[  14   39   44  -82   75   11  -71  -11    4  -65   54  -20  -53   97
  -72   56  -83   42   39  -72  -60 -100   41  -19   84  -28   61  -27
   39 -100  -78   46  -31  -56   20  -99   62   10   93   59  -94   80
   87  -44   55  -72   39  -48   87  -53   95   57] : Q526
[-51 -23 -53  31 -34 -35 -23  29 -45  93 -15 -83  15  74  25  -1  18 -22
  -2 -82  65 -16  14  71   8 -30 -42 -33  31  53  22  43 -15  58  81  37
 -75 -52  21  34 -13 -73 -84 -59  -7  -3  83   1 104 -21 -68  11] : Q11
[ -40  -80  -93   68   85   27  -86   92  -51   30  -89   39  100  -83
   84  -16   67   40   -3   40  -26   95   11   50    6   61   67   36
  -37   91  -40  -49   -5   55    2  -23  -95   66   92    4 -103   89
   -6   41   -5   54   36   36   48  -58   30  -87] : Q679
[ -75 -100    4    8  -51   48   95  -21    4  -59   75   23  -22   70
   43   51   38   13   63   45  -75  -50   49   97   20   32 -103   47
   19  -52    4  -14  -66  -91  -34   -8   35  -21  -31  -76   15    6
    7   -1   44   -7  -49  -53   -5   32   -2  -32] : Q483
shift +1: [ 59 -94  80  87] => [ 60 -93  81  88]
asked: [-51 -23 -53  31 -34 -35 -23  29 -45  93 -15 -83  15  74  25  -1  18 -22
  -2 -82  65 -16  14  71   8 -30 -42 -33  31  53  22  43 -15  58  81  37
 -75 -52  21  34 -13 -73 -84 -59  -7  -3  83   1 104 -21 -68  11] => Q11

[-24  35 -16   5] -> Q891
[-46 -68 -95  69] -> Q281
[-67 -46 -67  36] -> Q541
[-42 -42 -42 -42] -> Q579
[ 19  -3  27 -19] -> Q474
[ 11 -31 -32  31] -> Q177
[-26   6 -13   7] -> Q319
shift -1: [-46 -68 -95] => [-47 -69 -96]
shift -1: [-46 -67] => [-47 -68]
shift +1: [-67 -46] => [-66 -45]
dup Q579:  => [-42]
shift -1: [6] => [5]
shift -1: [-67] => [-68]
dup Q541:  => [-67]

[-29   6 -29 -29 -29  32 -29 -29]  Q786
[  9  55 -18 -37  -4 -15 -18 -18]  Q338
[ 26   6 -29  21 -17  32 -29 -10]  Q624
[ 14  -6   2  48 -28  44 -18  58]  Q821
shift -1: [-6] => [-7]
dup Q786:  => [-29]
dup Q338:  => [-18]
shift -1: [ 21 -17  32 -29] => [ 20 -18  31 -30]
asked: [-29   6 -29 -29 -29  32 -29 -29] => Q786

[ 65 -30  18  20 -39 -10  56] -> Q428
[-106   35  -54  -15   41   30  -40] -> Q20
[ 20 -28 -30  36 -45  17  95] -> Q253
[ -9   8 -39  45  -9  -9  44] -> Q175
[-38  13  13  13  22  13  13] -> Q329
[ 65 -30  18  20 -39   4 -43] -> Q777
dup Q329:  => [13]
asked: [-106   35  -54  -15   41   30  -40] => Q20
dup Q175:  => [-9]
shift +1: [ 20 -39] => [ 21 -38]
shift -1: [ 20 -28 -30  36] => [ 19 -29 -31  35]
asked: [ 20 -28 -30  36 -45  17  95] => Q253
shift -1: [-54 -15  41  30] => [-55 -16  40  29]

[ 11  28 -19  -3  40 -56  -3  76  27 -11  37] : Q455
[ 11 -56 -19  -3  40 -56 -56  66  56 -27  -9] : Q803
[ -6  -8 -35 -29  -7  -8  -7  90  79  -2  -8] : Q959
dup Q803:  => [-56]
shift -1: [-7] => [-8]
shift -1: [27] => [26]
dup Q455:  => [-3]
shift +1: [-29  -7  -8] => [-28  -6  -7]
asked: [ 11  28 -19  -3  40 -56  -3  76  27 -11  37] => Q455

[ -4  -7 -12 -18 -33 -15  29   3  27  -1 -15 -12   3  57 -18   8 -13 -25
   4 -42 -46  18 -33  -6  30  -8 -52 -19 -23   3 -27 -14 -26   9  34   9
   5] = Q515
[ -4  -7 -12 -18 -33 -15  29   3  27  -1 -15 -12   3  57 -18   8 -13 -25
   4 -42 -46  18 -33  -6  30  -8 -52 -19 -23   3 -27 -14 -26   9 -16   9
   5] = Q277
[-25 -23 -10 -21 -18 -16 -24 -61  17 -24 -16  20   4  -9  -2 -29   2 -11
  -3  13   4  -4  23 -12 -30 -23  18 -15  -9  25 -10  -5 -28 -35 -29 -42
 -19] = Q572
shift -1: [-19] => [-20]
shift -1: [-15] => [-16]
shift -1: [-3 13] => [-4 12]

[-11  21  37 -52  30  22  22] = Q179
[-61  53  34  43   5  29  92] = Q875
[-61  53  34  43   5  29 -43] = Q840
shift -1: [-52] => [-53]
dup Q179:  => [22]

[ -4 -19  31 -30  -3  16  16   9  22  18  26 -53  19 -37 -59  10  28 -24
  16  23  -4 -26]  Q477
[-46 -18  -4   5  -8 -41  -2  -5  -7 -82 -68 -12 -51  25  -4 -13   3  43
  -6  -9 -36 -21]  Q502
[ -3   8 -39  -1   0 -21 -16 -46 -32 -20 -26  40 -25  22  45 -11 -38 -10
 -38  40   0  11]  Q819
[ 34  27  14  25   7  27  22  43   5  46  38  -8  25   9  -1  29 -19  39
  28  -7  -6  24]  Q152
[ 55  58   3  29  11  24 -16  67  16  69  37  60  49   8  37   9  -4  -2
  33   9  37  61]  Q878
[-36 -21  13   5  -5 -18  15   2  -1 -54 -40 -52 -35   4 -52   4  -3  57
   5 -14 -44 -24]  Q606
[  8  -4  18  10  12  35  -7   7  21  23  33 -17  25 -37 -92 -15  30   5
   9  13  21  17]  Q721
[-11  20 -26 -18  -6 -35 -32  -3 -16 -27 -48  33 -19   5  15 -14 -26 -18
 -12 -17  -4  19]  Q639
[ 43  19  18  21  19  56 -14  21  30  71  69  26  61 -37 -62 -13  38 -15
  14  31  55  49]  Q820
[ 43  19  18  21  19  56 -14  21  30  71  69  26  61 -37 -62 -13  -8  24
 -12 -18 -32 -30]  Q7
shift -1: [39 28 -7] => [38 27 -8]
shift +1: [-37] => [-36]
shift +1: [11] => [12]
dup Q721:  => [21]

[-22  31 -39 104  56   6] : Q449
[-34  25  24  46  64  10] : Q200
[  4  -5  79 -13  -5  19] : Q977
shift -1: [-22  31 -39 104] => [-23  30 -40 103]
dup Q977:  => [-5]

[  7   0  45  -2  41  47  20   0 -11  12  22  54 -17 -10  -3  52  10  31
  -6   1  13  24   8   3  45 -16 -29 -13 -38   7  -8  45   7 -17   2  -1
  40 -15  26 -13  56 -15   4 -29 -25  12 -17  10  41   7 -34  15  -5  12
  39] = Q922
[-18  11 -20  37  17  -1  11  63  19 -86 -18  11   0 -18  -6 -29  -2 -30
   5  33 -12  36  53  21 -29  45   1 -57  30 -14  59 -70 -34 -41 -34  31
 -76  11  38  -9 -28 -68  15  43 -68  11  60  52  11  -5  13  -6 -10 -35
   6] = Q261
[  3   4  40  -7  32  39  14   3  -4  14  15  47 -14 -10   5  43  15  35
 -11   1  10  26  16   4  41 -13 -36 -16 -28   6  -4  36   7 -14   0  -1
  34  -9  17 -16  49 -11  -1 -21 -20   3 -18   1  31  -3 -23  13   1  11
  38] = Q401
[-13   1  54 -54   3  65 -26 -19 -54  56  18  77 -14 -62 -27  58  35  61
 -30 -34   9  33  39 -30  75 -34 -79 -52 -64  10 -42  51  -1 -20 -29 -18
  56 -55  36 -63  74 -71   9 -26 -27  -1 -32 -42  60 -39 -67  -2  11  13
  -4] = Q128
[ 10  51  39 -39  33 -21  26  12  49   9  -7 -16  35  -9  39 -24   4  49
  29  -7 -11  45  22 -33  21  33 -51  -5  20  44  20 -15  17  -2  21  32
  -3  -9  -5 -40 -16  -2 -42  27 -15   5   3 -18 -35 -24 -21   9  17  13
  22] = Q30
[-10   2  78 -49  29  91 -12  -6 -54  53  28  99 -18 -69 -26  81  44  78
 -30 -28  16  56  57 -25  98 -31 -95 -66 -75  16 -34  65   0 -33 -31 -10
  67 -59  58 -72 101 -89  15 -29 -48  15 -28 -29  84 -36 -80   7  11  17
  68] = Q770
[-13   1  54 -54   3  65 -26 -19 -54  56  18  77 -14 -62 -27  58  35  61
 -30 -34   9  33  39 -30  75 -34 -79 -52 -64  10 -42  51  -1 -20 -29 -18
  56 -55  36 -63  74 -71   9 -26 -27  -1 -32 -42  60 -39 -67  -2  11  13
  43] = Q790
[-29  -3 -40 -25 -65 -27 -51   9 -13   2 -29 -41  14 -33  -9 -45  17  -6
 -21 -13 -18   1  41 -12 -23  12 -18 -38  28 -12   4 -55 -21   4 -35  -4
 -42  -5 -10 -27 -37 -43   5  42   4 -16  17 -37 -20 -49  23 -26  21 -17
 -24] = Q608
[ 21 -16   4  32  55  -5  45   3   6 -62  11 -28   3  12 -25 -14 -48 -46
  50   8  -1  -9 -46 -13 -21  21  46  19 -14  10  10  -8  -7 -26  13  21
 -26 -18  34  16 -25 -14   2 -12 -40  60  34  64   3  53 -45   3 -43 -17
 -15] = Q756
[ 27   9  65  12  75  44  56 -24  14  25  33  85 -39  41  28  83  -6  39
  -9   9  22   2 -48  22  51 -46 -19  40 -52   5 -20  95  32  -4  44 -15
  85  12 -15  23  78  76 -24 -79   2 -22 -66  14  23  38 -20  36 -19  32
  50] = Q609
[  28   75   40  -93   12  -52    8  -35   25   51   -3  -40   82  -33
    8   12  -19   46   79  -58  -17   21  -17 -107   21   44  -36   25
   11   87  -24  -16   29   20   34   37    2  -65    2  -68  -60  -22
  -51   41   15   27   16  -51  -61  -25  -84  -10   17   20  -21] = Q409
[  9  42  -3  -2  24 -64  37  25  82 -35 -26 -67  30  31  59 -59 -19   6
  31  18 -21  20  -2  -5 -33  45  -9  19  59  24  48 -53  12   5  32  35
 -44  33 -40   2 -63  47 -53  35  -3  -9  13   5 -77  -7  32   7   6  -1
  -5] = Q385
shift -1: [ 39 -24   4  49] => [ 38 -25   3  48]
asked: [  7   0  45  -2  41  47  20   0 -11  12  22  54 -17 -10  -3  52  10  31
  -6   1  13  24   8   3  45 -16 -29 -13 -38   7  -8  45   7 -17   2  -1
  40 -15  26 -13  56 -15   4 -29 -25  12 -17  10  41   7 -34  15  -5  12
  39] => Q922
asked: [-29  -3 -40 -25 -65 -27 -51   9 -13   2 -29 -41  14 -33  -9 -45  17  -6
 -21 -13 -18   1  41 -12 -23  12 -18 -38  28 -12   4 -55 -21   4 -35  -4
 -42  -5 -10 -27 -37 -43   5  42   4 -16  17 -37 -20 -49  23 -26  21 -17
 -24] => Q608
asked: [  3   4  40  -7  32  39  14   3  -4  14  15  47 -14 -10   5  43  15  35
 -11   1  10  26  16   4  41 -13 -36 -16 -28   6  -4  36   7 -14   0  -1
  34  -9  17 -16  49 -11  -1 -21 -20   3 -18   1  31  -3 -23  13   1  11
  38] => Q401
shift -1: [-54] => [-55]
shift +1: [41] => [42]

[ 78  79  68 114  69  79 114] -> Q470
[ 16 -68 -17 -40  -6  17  49] -> Q560
[-79  -8 -40 -40 -40 -40   3] -> Q256
[-37  52  14  27 -37 -37 -37] -> Q334
dup Q334:  => [-37]
shift +1: [27] => [28]
dup Q256:  => [-40]
asked: [ 78  79  68 114  69  79 114] => Q470
asked: [-37  52  14  27 -37 -37 -37] => Q334

